Named moves (each a turn or a mirror), then the moves between two rows, first move first; the first pair answered
kuza (before -> after):
[-21  31  30 -10  17  -1  -4  18] -> [-20  21  35 -16  17  -6 -16  14]
[ -8  76  -2  16  18 -22  50   1] -> [ 13 -12  33 -13  19 -72 -45   9]
[ -6  -1 -13   3 -30  29  24 -28] -> [  0 -37   0  -9 -25  12 -15 -24]
gal (before -> after):
[-17  31  -2   0   6  37   7   8] -> [ -6  16 -10   1  21  40 -20  17]
[  5 -17  25 -18 -10 -35 -26   7] -> [ -4 -10  29 -18 -16 -35 -12   1]
[ 21  33 -58  26  47  -2  26  27] -> [ 38 -28 -78  21  30  10  -9  12]
sabad (before -> after):
[-17  10   7  -4  -2 -10   7  15] -> [-10   7   8  -3   6 -13  -3  15]
[ 37 -44 -17  -5 -12 -10  -4 -10] -> [ 28 -38 -16  -4 -31  -6  13 -23]
[ -5  14 -13   4  12   5   9   1] -> [  0  17 -21   4  17   4   5   9]
[  0   1 -18  19 -13  30  18   1] -> [  5  -5 -21  16   8  27  -8  15]
rona (before -> after):
[ 26 -22 -20   8  -4  -7 -19   8] -> [ 24 -10 -25   7   0  14 -24  14]
[  5 -10  -2  -5  -2  14 -21  17] -> [  2   8   1  -3  11   4 -19  18]
[  3   4  -9 -14  42 -24 -15   1] -> [ 10 -18 -12 -11  27 -33 -15  -8]

(2 to 3 moves a pair)
[-28  37  10 -27 -13  40  50 -12] -> [-19  16  26 -34 -15 -21  65 -26]	rona then rona
[ -6  -8 -28   1 -14  64   0 -15] -> [  3  -1   9   0  16 -55  37 -14]	rona then rona then rona
[ -6 -35   4  -4   1  13 -41  -3] -> [  4  19 -23  18  33  14 -15  21]	kuza then rona then gal
[  1  -6  10 -11 -19  56 -35  -7] -> [ 18   5  45 -16   5 -52   0  -3]	rona then rona then rona
[-19  53  -4  15 -17  77  30  -2] -> [  5 -18  17  11 -42 -45  59 -45]	rona then rona then rona
[ 11  10 -43   2 -39  19  35 -24] -> [ 13 -17 -19 -25 -14  26 -58  15]	rona then kuza then rona
[  3 -49   7 -10 -48  -4   2 -40] -> [-13  23  59 -19  -4 -46  13   1]	gal then kuza then gal
[ -5   5   7  12  22 -41   9  -5] -> [ -5   1 -28  29   5   1  29 -17]	gal then rona then kuza
[ 16  11  -3   2   5  71 -21  40] -> [  5   9  36 -15   5  40 -43  42]	sabad then kuza then rona
[  8  22 -22  12  39   2   2  34] -> [  7 -37  19  -9   3 -34 -23  12]	sabad then kuza
[-18 -54  40 -11 -34  20 -18 -20] -> [-27  48  19  11  -3  27  48  -1]	sabad then kuza then rona
[ -6 -20  -8  -9 -23  54 -13  -7] -> [-13 -16  43 -28  -4  -6 -34  10]	gal then rona then kuza
[ 21  14 -44  37  54 -43  35  12] -> [ 34 -46 -72  35  34  -2  -3  -1]	gal then rona
[ 22 -17 -23  -7  51 -22 -42  30] -> [  3  13  -1  -4  15 -60  46 -10]	sabad then gal then rona
[ 21 -25  -3  10  22  19 -39   4] -> [ 16  12   2  25  31 -33  21  -8]	kuza then rona then rona
[ 14 -20 -36  11 -26  -9  17 -21] -> [ 13 -30 -17  -9   6   0 -44  10]	rona then rona then kuza
[ 21 -58 -39  11 -25  24 -28 -26] -> [ -1 -52   7  -3 -54  -6  -6 -38]	gal then kuza
[ 60 -19 -37  22  46 -29 -21  22] -> [ 46  47 -24  36  46 -30  31  25]	sabad then gal then sabad
